array([[123, 130, 143, 119, 129, 132, 132],
       [132, 136, 120, 134, 128, 126, 147],
       [120, 131, 140, 130, 126, 129, 131],
       [132, 124, 137, 126, 117, 129, 139],
       [119, 128, 137, 125, 130, 135, 122],
       [131, 118, 124, 132, 125, 132, 106],
       [129, 125, 139, 126, 126, 129, 157],
       [126, 120, 149, 125, 133, 124, 142],
       [135, 126, 129, 134, 138, 132, 101],
       [128, 130, 139, 124, 125, 128, 131]]) ==> 147

array([[145, 145, 117, 135, 113, 111],
       [110, 122, 114, 115, 132, 128],
       [146, 108, 149, 118, 135, 152],
       [142, 149, 148, 119, 147, 113],
       [108, 142, 120, 149, 116, 121],
       [105, 132, 147, 133, 111, 132]]) ==> 128

array([[141, 113, 122, 135, 118, 110, 151, 126, 109],
       [147, 130, 138, 109, 150, 138, 116, 132, 149],
       [105, 134, 112, 142, 109, 122, 144, 128, 113],
       [138, 123, 128, 118, 155, 139, 118, 138, 129],
       [150, 117, 136, 120, 154, 127, 126, 128, 142]]) ==> 149

array([[140, 103, 123, 122, 132, 121, 113, 130, 140, 118, 126, 112],
       [116, 120, 124, 124, 134, 137, 141, 146, 119, 107, 123, 136],
       [119, 126, 124, 126, 131, 139, 141, 143, 121, 111, 122, 135],
       [130, 129, 123, 126, 127, 131, 131, 132, 128, 124, 123, 128],
       [133, 129, 120, 126, 122, 131, 135, 139, 127, 123, 118, 127],
       [130, 127, 128, 127, 128, 128, 126, 129, 129, 127, 129, 127],
       [117, 115, 121, 122, 136, 134, 140, 146, 120, 108, 122, 133],
       [142, 109, 124, 121, 130, 123, 112, 131, 139, 118, 128, 114]]) ==> 136

array([[136, 129, 133, 120, 121, 117],
       [117, 121, 121, 140, 122, 120],
       [139, 112, 126, 147, 125, 135],
       [119, 128, 125, 126, 115, 105],
       [123, 116, 122, 145, 124, 130],
       [122, 115, 121, 147, 123, 130],
       [147, 127, 138, 115, 117, 116]]) ==> 120
---
[[137 118 129 114 122 130]
 [143 115 133 112 115 125]
 [125 128 113 106 114 134]]	112

[[123 132 122 143]
 [132 138 108 151]]	132

[[114 108 124 102 143]
 [157 120 109 122 127]]	124

[[114 104 129 118 127]
 [119 117 129 119 119]]	129

[[134 139 128 117 140 133 106]
 [115 123 127 109 144 145 127]]	140

[[125 123 121 141 119]
 [112 105 113 126 116]]	121
---
[[151, 134, 118, 115, 143, 115, 145],
 [146, 134, 102, 151, 139, 118, 147],
 [149, 128, 103, 138, 142, 124, 149]] >> 103

[126, 116, 130, 143, 118, 103, 112] >> 112

[151, 144, 111, 120] >> 120

[127, 135, 126, 98, 118] >> 118

[[144, 104, 144, 144, 133, 118],
 [139, 98, 136, 124, 130, 108],
 [146, 107, 144, 149, 133, 123]] >> 104

[[157, 119, 110, 134],
 [131, 128, 116, 117],
 [130, 121, 143, 117]] >> 116

[154, 126, 119, 155] >> 126
---
Input:
[[123 129 128 121 130 122 118]
 [131 119 132 153 124 129 135]]
Output: 153, 118

Input:
[[127 127 130 133 126 135 135]
 [121 138 128 103 129 146 136]
 [131 117 132 155 125 122 128]]
Output: 155, 103

Input: [149 142 132 106 109 141 141]
Output: 149, 106

Input:
[[143 131 119 144 137]
 [150 118 122 149 124]
 [128 146 119 130 146]]
Output: 150, 118

Input: [105 132 146 157]
Output: 157, 105

Input: [109 121 151 145 124]
Output: 151, 109

Input: [116 142 105 119]
Output: 142, 105
---
102,147,139,128
123,134,130,120
141,107,138,124
-> 134

145,127,120,149,104,153
127,155,115,141,99,152
-> 155

150,149,141,108,123
139,105,103,131,131
-> 105

138,150,116,132
128,119,136,117
-> 119

133,122,147,130
130,135,156,133
146,112,121,124
-> 135

155,148,149,108,123,150
156,150,145,143,125,127
-> 150
---
[131 148 120 155] value 155, 120

[140 134 132 156 121 143 124] value 156, 121

[131 132 133 118 124 152] value 152, 118

[[117 147 118 120 134]
 [152 122 149 153 141]] value 153, 117

[150 146 134 126 129] value 150, 126

[100 141 128 107 128] value 141, 100

[107 116 122 118] value 122, 107
---
[[107 126 108 115 122 116]
 [143 134 148 153 147 134]] Out: 134

[[142 120 123 141 133]
 [118 131 137 139 134]
 [106 137 136 139 127]] Out: 127

[[145 137 137 127 149 139]
 [132 105 120 124 107 128]
 [103 110 119 130  98 128]] Out: 128

[145 153 127 132 136 148] Out: 148

[118 133 118 114 139 104 121] Out: 121

[112 100 146 157] Out: 157

[ 99 110 138 123] Out: 123
---
[[144 132 144 133 122]
 [123 121 106 118 127]
 [131 129 139 133 137]] out 144

[[120 115 140 141]
 [132 147 138 108]
 [136 145 104 109]] out 120

[[141 125 121 131 114 111]
 [121 127 140 110 127 117]
 [156 123 113 120 131 122]] out 141

[[120 125 128 122]
 [131 132 131 143]
 [121 156 146 130]] out 120

[[141 107 105 111 105 134]
 [141 143 118 153 149 141]
 [123 145 144 121 128 147]] out 141

[[126 133 123 126 127]
 [153 122 147 155 143]
 [119 144 120 119 120]] out 126

[[124 141 135 120 130 143]
 [128 122 122 136 131 120]
 [137 106 127 129 127 113]] out 124

[[139 119 122 135 116 116]
 [135 130 143 117 119 121]
 [128 135 101 111 126 134]] out 139
---
135	147	149	133	138
139	118	145	122	136
129	115	144	137	116
-> 139

137	118	147	105	144
119	143	127	127	136
-> 119

125	135	134	127	123	103
123	135	133	129	117	101
-> 123

119	142	124	157	126	141	147
122	142	121	158	125	146	140
99	141	133	150	126	132	117
-> 122

134	144	146	104	124	134
128	118	118	138	140	107
-> 128

157	119	136	109	125
136	118	122	130	115
-> 136
---
[[137 140  98 130]
 [128 135 110 128]
 [141 141 106 137]] Answer: 141

[[128 132 136 150 133 130]
 [128 126 127 113 133 124]] Answer: 128

[127 138 132 128 138 101] Answer: 127

[135 139 152 139 151] Answer: 135

[[122 126 122 129]
 [117 131 117 132]
 [156 142 156 118]] Answer: 156

[102 111 158 115] Answer: 102

[[129 150 138 133 141]
 [118 134 135 150 137]] Answer: 118

[[133 127 108 150 126  98 129]
 [142 129 140 140 130  99 127]
 [130 109 125 130 128 129 156]] Answer: 130

[[104 148 112 101]
 [101 106 111 147]] Answer: 101

[107 147 103 136 119 116 129] Answer: 107
---
[[138 123 136 126 138 116 121]
 [146 117 126 151 154 123 118]]: 126

[112 131 129 121 100 134]: 131

[[129 130 128 103 126 136]
 [118 146 128 124 102 120]
 [114 115 141 135 120 140]]: 115

[115 150 138 103 116 136 130]: 138

[157 127 116 139 125]: 157

[[109 104 141 106]
 [124 126 128 129]]: 106

[ 99 120 119 128 139 152 143]: 119

[[147 111 129 101 145]
 [147 118 143 132 115]]: 147

[[135 107 126 127 155]
 [130 126 127 121 123]]: 130

[[135 126 126 116]
 [115 116 114 156]
 [108 142 135 117]]: 156
---
Input:
128,131,125,145,138,122,130
128,136,151,111,125,151,137
128,138,101,127,122,130,141
Output: 111

Input: 133,112,134,123,153,139
Output: 123

Input: 156,150,147,157
Output: 150

Input:
113,125,148,134,134,129,98
99,106,101,113,151,103,106
116,137,126,157,118,126,117
Output: 99

Input:
122,122,138,123,117
131,120,140,125,130
143,107,136,133,150
Output: 117

Input: 115,112,156,121,140,141,144
Output: 115

Input: 139,136,110,128,132,105,107
Output: 107

Input:
107,105,148,138,115,144,144
127,127,129,129,126,124,127
Output: 107
---
[[121 136 114 129 156 144]
 [126 136 128 130 130 135]] → 121

[[126 121 145 142 151]
 [145 121 135 143 133]
 [145 121 148 143 133]] → 145

[[132 125 130 130 135 119 125]
 [119 140 127 141 114 150 133]
 [126 118 121 139 126 127 133]] → 119

[[119 124 125 126 136 107]
 [127 137 126 126 129 129]] → 119

[[150 102 142 145 129]
 [144 113 127 145 127]
 [135 149 131 111 147]] → 144

[[128 151 136 132]
 [113 103 137 128]] → 128

[[127 108 121 111 143 137 132]
 [129 120 106 143 121 130 123]] → 127
---
[105 146 142 100 119 125 152] result: 152
[127 134 101 128] result: 128
[150 133 134 127] result: 127
[134 113 127 116 147 153 121] result: 121
[154 144 116 128 102] result: 102
[140 155 119 138 124] result: 124
[103  99 156  99 137] result: 137
---
151  118  135  121  125  141  102
127  127  129  129  127  129  130
→ 151

145  100  103  129  129
140  128  134  142  139
155  136  112  131  138
→ 140

135  107  126  126  115  133
120  138  130  131  121  125
→ 135

136  105  128  134  134  129
131  136  146  117  146  123
→ 136

141  116  137  139  138  117  131
127  115  117  119   98  131  132
→ 141

152  129  108  120  138  137
148  127  134  132  119  105
→ 152

128  127  128  126  129
127  153  125  133  132
→ 128
